Here are some points, one per row:
[ 1.    0.38 -2.12 -1.45 -0.35  0.91  0.63 -0.09  1.02  0.38  0.32 -1.4
  1.28  0.69 -2.11 -0.15  0.07  0.19 -0.27  1.44  1.8  -1.41  0.09 -0.89]
[ 1.25  0.76 -0.35 -1.02 -0.54  1.33 -1.35 -0.15  2.11  0.64 -0.13  1.3
  0.65 -1.98  1.07 -0.51 -0.62 -0.34  1.42  0.6  -0.13  0.26  0.6  -0.75]
[ 0.36 -1.66  0.69  1.76  1.14  0.16  0.   -0.57 -0.4  -0.12 -0.61 -0.01
 -1.66 -0.32 -0.7  -0.35 -0.48  0.67  0.78 -0.29  2.18  0.34  0.2  -1.17]
[ 1.34  0.35 -0.42  0.39 -0.99 -1.8  -0.71  0.06 -0.53  1.21 -0.04  0.39
  0.23  2.02  0.35 -0.99  0.14  0.18 -0.91 -1.34 -0.04  0.78  2.65 -1.33]
[-0.95  0.01  0.13 -0.52 -1.48 -1.27 -1.06  1.27 -0.12  1.13 -0.03 -1.92
  1.05  1.16  0.37  2.5   0.9   1.24  0.17  0.54  0.32 -0.76  0.12 -0.19]
[-0.21 -0.3  -0.43  0.41 -0.85 -1.87 -0.11  0.65 -0.35  1.86 -0.31 -1.39
  1.42  1.04  0.65  2.1   0.21  0.69 -0.14 -0.01 -0.87 -0.56  0.96 -0.12]
[ 0.41 -1.43  1.1   1.72  1.42  0.47 -1.04  0.58  2.15  0.29 -1.14  0.26
 -1.93  0.47 -1.32  0.93 -1.51 -0.75 -0.16  0.43 -0.02 -0.74 -1.27  0.09]
[ 0.41  0.1  -2.49 -0.47 -0.82 -1.32 -0.59  1.1  -0.64  1.   -0.28  0.71
 -0.42  2.54  0.42 -1.42 -0.18 -0.28 -0.54 -0.31  0.33 -0.69  2.17  1.81]
[-0.08 -0.35  1.39  0.17 -1.94  0.88  0.92 -0.79  0.97 -1.58  1.61 -0.05
  0.29 -1.56 -0.37 -0.45  0.46 -0.28 -1.36 -0.62 -1.84 -0.51  0.58  1.85]
[ 0.25 -1.31  0.46  0.31  1.56  0.55  0.21 -0.55 -1.   -0.25 -0.94 -0.31
  0.25 -1.54  0.02 -0.81  1.13  0.95 -1.1  -0.4  -0.73  1.57 -1.69  0.6 ]
[-0.59 -0.53 -0.43 -0.45 -1.14 -0.12 -1.84  0.04  1.82  0.11 -0.55  0.62
  0.64 -1.12 -0.98 -0.49  0.12 -1.03  0.07 -0.05 -1.24 -0.9  -1.69  0.23]
[ 0.48  1.04 -0.67 -0.54 -1.26  1.06 -1.35 -0.8   1.75 -0.05 -0.91  0.96
 -0.74  2.55  1.39 -0.45  0.55  0.06 -1.66  0.26  0.79  0.07  1.29 -0.44]
[ 0.84  0.12 -0.27 -1.2  -0.87  1.93 -0.98 -0.05 -1.81 -2.78 -1.25 -0.05
 -0.9   2.52  0.86 -0.5  -0.26 -0.01 -1.42  0.44 -0.04  0.24  1.45  1.02]
[-0.05  0.91  1.12 -1.09 -1.35 -0.83 -0.36  2.08 -0.45  1.67  0.01  0.72
  0.34 -1.95 -1.78  0.02 -0.72  0.33  0.11 -0.96  0.24 -0.81 -0.61  0.3 ]
[-0.33  0.18  0.06  1.19  1.41  0.65  0.62 -0.45  0.79  0.76 -1.14  0.28
  1.28 -1.85  0.41  0.18  0.5  -0.79 -1.83 -0.44  0.31  1.48  0.24  1.14]
[ 0.94  0.81 -0.14 -0.7  -0.82  0.    1.19 -1.26  0.59 -1.96  1.26  0.19
 -0.3   2.22 -0.65 -1.02  0.24  0.29  0.69 -2.22 -0.8   0.48  1.34 -1.02]
[-1.59  0.47 -0.04 -1.14 -1.03  1.75 -0.05 -0.69 -1.88 -0.48  0.21  0.91
 -0.1   2.95 -0.38  0.46  0.14 -0.39  0.26 -0.92  0.13 -0.7   0.97 -0.28]
[-0.25 -1.12 -0.22  0.52  1.9   0.14 -0.45 -0.54  0.31 -1.62  1.95 -0.48
 -1.41  0.03 -0.24  0.9  -0.14 -0.58  0.   -1.44  0.04  0.85 -1.63 -1.14]
[ 0.45 -0.42  0.37  1.68  1.92 -2.09  0.38  0.85 -0.74  1.41  0.05  1.3
  1.15 -2.12  0.39 -1.51  0.06 -0.2  -0.6  -0.11  0.26  0.6   0.62  1.  ]
[-0.63 -0.23  0.4   1.34  0.73  0.35  0.85 -0.57  1.17 -1.81  2.28  0.9
 -0.24  2.91 -0.15 -0.68  0.6   0.86 -0.49 -0.28  1.65  1.42 -0.49  2.15]
[-0.81  1.18  0.62 -0.33 -1.54 -1.39  0.01  0.22  0.01  1.47 -1.16 -0.64
 -2.38 -0.19 -1.72 -0.89 -0.26 -0.79  0.9  -0.38  0.18  1.18 -0.49 -0.78]
[ 1.31  0.71 -0.85 -0.8  -1.22  1.28  0.5  -0.48 -1.94 -0.39  0.53  0.5
  0.88 -0.89 -1.63  0.32 -1.57 -0.47 -0.64  1.35 -0.8   1.41 -0.94 -0.4 ]
[-1.24  0.63  0.45 -0.3  -0.7   1.2   0.33  0.58  0.27  0.96  0.23 -2.2
  0.58 -0.15  0.92 -1.43 -1.42  0.56  0.19  0.31 -1.39  0.23 -0.77 -2.24]
[ 0.12  0.32  0.68  0.67  1.85 -0.44  1.24 -0.61  0.64 -1.96  0.97  0.08
 -0.11  2.69 -0.06 -1.2  -0.16  0.71  0.51 -1.13  1.7  -0.39 -1.2   0.52]
[ 1.6   1.23 -0.74 -1.32 -0.59 -1.78 -0.08  1.14 -1.    1.39  0.5  -0.02
 -2.67 -0.17  1.12  0.89  1.36 -0.91  1.8  -0.08 -0.2   1.38  0.02 -0.14]
[-0.36  0.78  0.6  -0.4  -0.83 -2.   -0.7   1.44 -0.29  0.23 -1.    0.66
  0.85 -1.45  0.9  -1.07 -0.14 -0.46 -1.53  0.65 -0.51  0.09 -0.51 -0.42]
[ 1.18  0.56 -1.87 -1.3  -1.2   0.3   1.12  0.85  0.84  0.23 -0.19 -1.47
  0.53  1.14  1.74  0.22 -1.44 -0.1   1.33  1.01  0.33 -0.71 -0.07  0.26]
[ 0.05 -0.3   0.18  1.36  1.14 -0.53  0.73 -1.57  0.26 -1.58  0.94  0.4
  0.95 -1.45  0.5   1.47 -0.29  0.1   1.47 -0.56 -0.03  0.41 -2.27  0.83]
[-0.29  0.01  0.63  0.5   1.87 -0.21  0.49 -1.09 -0.05 -1.54  1.92  0.72
  0.14 -1.66  0.67 -0.17 -0.67 -0.03 -1.96  0.38  1.    0.   -1.15  1.74]
[ 0.46 -0.51  1.23  1.13  1.93  0.82 -1.77  0.1   1.31  1.32 -0.35  0.09
  0.37 -0.74 -0.02 -0.95  0.63  0.44 -0.85  1.2  -0.37 -1.3  -1.82  1.13]
[ 0.39 -1.81  0.92 -0.31  1.78 -1.09  0.13  1.74 -0.7   1.34 -0.15  0.59
 -0.54  2.34  1.19 -1.26  0.96 -0.44 -0.9  -1.21  2.03  1.81  0.88 -0.45]
[-1.24  0.75 -0.03  0.12 -1.18  0.68  1.25 -0.66 -0.01  0.05 -0.68 -1.06
 -2.44 -0.86  0.67 -1.31  0.46  0.69 -0.77 -0.1   1.15 -1.26  0.34 -0.57]
[-0.4  -1.18  0.62  0.06  2.59  1.37  0.57 -0.21  0.73  1.65 -0.69  0.45
  0.04  2.66 -0.16  1.05 -0.64 -0.52  0.53 -2.12  1.13  0.51  1.15  0.46]
[-0.46 -0.67 -2.39 -1.81 -0.32  0.56  0.78 -0.96 -1.34 -0.61 -0.94 -0.15
  1.14 -1.24  0.04 -0.91 -0.5   0.22  1.15  0.1  -2.32  0.02 -0.79  0.38]
[ 1.32  0.23 -0.15 -0.34 -0.55  1.08 -0.06 -0.49 -1.2  -0.87 -0.01 -0.25
 -1.83  0.31 -0.38  2.21  0.82  2.17  0.1  -0.73 -2.42  0.07  0.51 -0.75]
[-1.87 -0.49  0.23 -1.23  0.16 -1.74 -0.03  0.83  0.35  0.77 -0.13 -1.52
  0.74 -0.2   0.01  0.93  0.52  1.01  0.64  3.77 -1.39  0.29  2.05  0.08]
[-0.2  -0.12 -0.08  2.28  1.35  2.59 -0.98  1.7  -1.04 -2.87 -0.62  0.68
  0.36 -1.6   0.93  0.86  0.55 -0.98  1.93 -0.18 -0.18  0.47 -0.64  0.88]
[-0.99  0.39  0.49 -0.94 -0.85 -0.16  1.86 -0.87  0.67 -2.43  0.9   1.83
 -0.17 -1.5  -0.21  0.86  0.15 -0.73  0.29  0.59 -1.76 -1.5  -0.47 -0.47]
[-0.3   0.63  0.66 -1.18  0.15 -1.31 -0.59  0.32 -0.38  1.07 -0.31  0.75
  0.75 -1.69 -0.15  1.66  0.29  1.38  0.7   2.15 -0.8   2.07  1.94  0.26]
[-0.18 -0.23  0.79  1.09  1.32  0.01 -1.93 -1.75  0.86  0.25 -0.66 -0.12
 -1.09 -0.53  1.52  0.71 -0.65  0.33  2.06 -0.03  2.17 -0.65  0.42 -0.3 ]
[-0.89 -0.08  1.09 -0.01 -2.19 -1.61 -0.54  0.69 -0.64  0.64 -0.78  0.86
 -0.05  2.54 -2.02 -0.07 -0.01 -1.01  0.69  0.41  1.89  1.31  0.33 -0.94]
[ 0.39 -0.03  0.49  1.21  1.53  0.56  1.13 -0.77 -1.23 -0.35 -0.57  0.03
  1.66 -0.82  0.48 -0.88  0.51 -0.18  0.6  -0.9   0.41  0.54 -2.62  1.07]
[-0.31  0.58 -2.81 -1.29 -0.69  0.59 -1.71 -0.42  1.54  0.31 -0.68  1.13
  0.45 -1.75 -1.16 -0.15  0.62  0.06 -0.04  0.15 -0.16 -1.71 -0.99 -0.92]
[-0.16  0.64  0.78  0.09 -1.38  0.73  2.27  0.41 -0.13  0.66 -0.82  1.05
  0.8  -1.01 -0.12  0.48  0.27 -0.19  0.04  0.64 -0.07 -1.53 -0.79 -1.1 ]
[-0.51 -0.45 -0.09  1.72  1.82 -1.16  0.82  1.48 -0.58  1.55  0.02  0.14
 -2.67 -0.4   0.68  1.68 -0.21  1.6  -0.58  0.67  0.36  0.26  1.13 -1.09]
[ 0.97 -0.37 -1.09 -0.13 -0.9  -1.32 -0.26  1.59 -0.93  0.46 -0.38 -1.84
  0.53 -1.11 -1.96  0.4  -0.23 -0.89 -1.49 -0.44  0.92 -0.61  1.09 -1.49]
[-0.08  0.62  0.83  1.61  2.3   1.09 -0.35 -0.49 -1.   -0.71  0.02 -2.02
  2.03  0.69 -1.3   0.19 -0.06 -0.93  0.76 -0.8   0.46 -0.78  0.85  0.03]
[-0.48 -0.2  -0.16  0.01 -1.8   0.72  0.34 -0.9  -0.1   0.09  1.91  0.68
  0.23 -1.36  1.32 -0.33 -0.86 -0.34  0.78 -1.05 -1.97 -0.83 -1.32  0.63]
[-0.08 -0.57  0.83 -1.05 -0.46  0.29  0.49 -1.94  0.36 -0.91  1.83 -2.28
  0.06 -0.25  0.93 -1.07  0.78 -1.12 -0.71  2.   -1.7  -1.78  0.19  0.92]
There is one direction along which these points spread out most. Take the direction at right angles to it along which they spread out most. Then take the direction at right angles to both along which they spread out most. Go by this last direction. How far along it is each point below, from 0 to 99? The average is 50, and the first point in the table lies past the average. One standard deviation of the points above along it is 16.
[ 0.41 -1.43  1.1   1.72  1.42  0.47 -1.04  0.58  2.15  0.29 -1.14  0.26
 -1.93  0.47 -1.32  0.93 -1.51 -0.75 -0.16  0.43 -0.02 -0.74 -1.27  0.09] 35
[-1.24  0.75 -0.03  0.12 -1.18  0.68  1.25 -0.66 -0.01  0.05 -0.68 -1.06
 -2.44 -0.86  0.67 -1.31  0.46  0.69 -0.77 -0.1   1.15 -1.26  0.34 -0.57] 57
[-0.08  0.62  0.83  1.61  2.3   1.09 -0.35 -0.49 -1.   -0.71  0.02 -2.02
  2.03  0.69 -1.3   0.19 -0.06 -0.93  0.76 -0.8   0.46 -0.78  0.85  0.03] 51
[ 1.34  0.35 -0.42  0.39 -0.99 -1.8  -0.71  0.06 -0.53  1.21 -0.04  0.39
  0.23  2.02  0.35 -0.99  0.14  0.18 -0.91 -1.34 -0.04  0.78  2.65 -1.33] 51
[ 1.32  0.23 -0.15 -0.34 -0.55  1.08 -0.06 -0.49 -1.2  -0.87 -0.01 -0.25
 -1.83  0.31 -0.38  2.21  0.82  2.17  0.1  -0.73 -2.42  0.07  0.51 -0.75] 64
[-0.21 -0.3  -0.43  0.41 -0.85 -1.87 -0.11  0.65 -0.35  1.86 -0.31 -1.39
  1.42  1.04  0.65  2.1   0.21  0.69 -0.14 -0.01 -0.87 -0.56  0.96 -0.12] 38
[-0.81  1.18  0.62 -0.33 -1.54 -1.39  0.01  0.22  0.01  1.47 -1.16 -0.64
 -2.38 -0.19 -1.72 -0.89 -0.26 -0.79  0.9  -0.38  0.18  1.18 -0.49 -0.78] 40
[-0.08 -0.35  1.39  0.17 -1.94  0.88  0.92 -0.79  0.97 -1.58  1.61 -0.05
  0.29 -1.56 -0.37 -0.45  0.46 -0.28 -1.36 -0.62 -1.84 -0.51  0.58  1.85] 69
[-0.95  0.01  0.13 -0.52 -1.48 -1.27 -1.06  1.27 -0.12  1.13 -0.03 -1.92
  1.05  1.16  0.37  2.5   0.9   1.24  0.17  0.54  0.32 -0.76  0.12 -0.19] 42
[-0.33  0.18  0.06  1.19  1.41  0.65  0.62 -0.45  0.79  0.76 -1.14  0.28
  1.28 -1.85  0.41  0.18  0.5  -0.79 -1.83 -0.44  0.31  1.48  0.24  1.14] 32
[-0.59 -0.53 -0.43 -0.45 -1.14 -0.12 -1.84  0.04  1.82  0.11 -0.55  0.62
  0.64 -1.12 -0.98 -0.49  0.12 -1.03  0.07 -0.05 -1.24 -0.9  -1.69  0.23] 49
[-0.99  0.39  0.49 -0.94 -0.85 -0.16  1.86 -0.87  0.67 -2.43  0.9   1.83
 -0.17 -1.5  -0.21  0.86  0.15 -0.73  0.29  0.59 -1.76 -1.5  -0.47 -0.47] 68
[-0.25 -1.12 -0.22  0.52  1.9   0.14 -0.45 -0.54  0.31 -1.62  1.95 -0.48
 -1.41  0.03 -0.24  0.9  -0.14 -0.58  0.   -1.44  0.04  0.85 -1.63 -1.14] 54
[-0.48 -0.2  -0.16  0.01 -1.8   0.72  0.34 -0.9  -0.1   0.09  1.91  0.68
  0.23 -1.36  1.32 -0.33 -0.86 -0.34  0.78 -1.05 -1.97 -0.83 -1.32  0.63] 64
